Look-ups in named tables: a row name and a column name give one cell, copied from the table.

dof =
,feru,ziguk,vizado,basimal,das
badove,25,28,38,10,86
kosone,21,79,58,39,16
lizigi,8,67,60,26,16
zin,17,69,51,31,13
ked,13,60,56,23,32
tifis,34,14,47,6,95
vapa,5,63,60,26,34
led,14,64,65,25,29
rik,16,64,21,28,57
kup,62,17,54,59,40
gaz,87,21,17,98,29
tosif,23,39,33,15,87
gezamam,87,27,25,84,45

kup, ziguk: 17
gezamam, feru: 87
badove, ziguk: 28
gaz, das: 29
badove, vizado: 38
led, das: 29
lizigi, vizado: 60
led, basimal: 25
vapa, basimal: 26
gezamam, ziguk: 27
Which row has the largest das? tifis

giteg
|  | vafevi | gatevun | zik | vepe | sal | vig |
|---|---|---|---|---|---|---|
| guna | 60.285 | 26.809 | 60.178 | 53.030 | 62.573 | 56.587 |
| fet | 53.366 | 74.759 | 54.396 | 81.808 | 69.964 | 45.989 |
| lem | 38.649 | 44.265 | 54.423 | 64.140 | 47.166 | 74.274 |
| fasi | 25.556 | 52.088 | 22.354 | 51.095 | 70.569 | 44.255 |
| guvego | 83.359 | 49.197 | 57.903 | 90.368 | 59.056 | 69.531 |
| lakab | 88.597 | 40.891 | 48.125 | 98.464 | 61.461 | 57.749 |
| nar | 80.335 | 47.020 | 57.107 | 68.219 | 64.860 | 50.052 |
| tafu | 87.378 | 80.253 | 54.614 | 48.313 | 58.712 | 49.991 |
| riz | 56.451 | 56.558 | 47.445 | 82.320 | 71.084 | 78.960 |
| moto | 85.052 | 52.060 | 55.524 | 77.832 | 85.721 | 55.023 |
| regadap | 27.412 | 60.124 | 66.190 | 54.960 | 40.395 | 50.553 |
| sut | 58.907 | 59.534 | 67.241 | 72.989 | 53.186 | 72.975 |
| nozanek | 56.532 | 31.323 | 44.541 | 59.606 | 51.633 | 70.339 |

What is the vafevi of moto in giteg?
85.052
What is the sal of nar in giteg?
64.860
What is the gatevun of lakab in giteg?
40.891
What is the vafevi of sut in giteg?
58.907
What is the sal of lakab in giteg?
61.461
What is the vig of guna in giteg?
56.587
What is the zik of guvego in giteg?
57.903
What is the sal of fasi in giteg?
70.569
What is the gatevun of tafu in giteg?
80.253
What is the vafevi of lakab in giteg?
88.597
What is the zik of regadap in giteg?
66.190
What is the vig of tafu in giteg?
49.991
What is the sal of moto in giteg?
85.721

maki =
,zon,rif,suru,sedi,lut,kedapak,sev,vob,bulukup
sot,145,101,155,108,98,129,110,149,103
vul,120,217,84,133,147,105,247,98,143
sizis,142,125,148,150,145,152,97,141,142
tebag,172,121,147,110,104,126,92,142,112
pagile,102,56,162,124,120,143,104,161,124
fus,130,108,152,129,121,142,117,147,120
lafazi,159,116,149,120,114,134,94,144,119
dif,142,108,153,118,109,135,111,147,111

What is the sev of pagile in maki?
104
What is the vob of pagile in maki?
161
What is the vob of sizis in maki?
141
What is the suru of lafazi in maki?
149
What is the sedi of sot in maki?
108
What is the vob of dif in maki?
147
What is the kedapak of dif in maki?
135
What is the lut of vul in maki?
147

besit =
,sed,bar,dof,lutoner,mavamud
nov,135,119,62,68,160
lod,74,62,59,94,122
razivun,107,92,150,71,189
lipem,169,125,201,126,93

What is the bar of razivun in besit? 92
What is the dof of razivun in besit? 150
What is the mavamud of nov in besit? 160
What is the mavamud of razivun in besit? 189
What is the dof of lod in besit? 59
What is the sed of lod in besit? 74
What is the dof of lipem in besit? 201
What is the sed of razivun in besit? 107
What is the bar of lipem in besit? 125
What is the mavamud of lod in besit? 122
What is the lutoner of nov in besit? 68
What is the lutoner of lipem in besit? 126
What is the mavamud of lipem in besit? 93
Which row has the largest sed? lipem

Table dozali
        vudoluz    nup  fimite  bulabeb  bosonog  muduv  vekana  kubusa   bako  topusus
pemol     0.873  0.668   0.845    0.736    0.462  0.472   0.625   0.428  0.809    0.713
tev       0.901  0.710   0.664    0.728    0.674  0.669   0.596   0.609  0.936    0.754
rinera    0.442  0.769   0.568    0.561    0.635  0.624   0.810   0.739  0.588    0.697
bedus     0.387  0.870   0.436    0.557    0.282  0.733   0.382   0.807  0.782    0.671
vad       0.248  0.469   0.475    0.413    0.401  0.512   0.649   0.459  0.575    0.325
vofit     0.820  0.571   0.690    0.669    0.606  0.720   0.698   0.351  0.725    0.685
bot       0.311  0.631   0.599    0.462    0.322  0.631   0.560   0.653  0.585    0.534
pef       0.956  0.681   0.982    0.736    0.530  0.595   0.820   0.357  0.651    0.826

bedus, muduv -> 0.733
pef, bosonog -> 0.530
pemol, nup -> 0.668
pef, kubusa -> 0.357
pemol, vekana -> 0.625
vad, topusus -> 0.325
pef, nup -> 0.681
Which row has the largest muduv? bedus

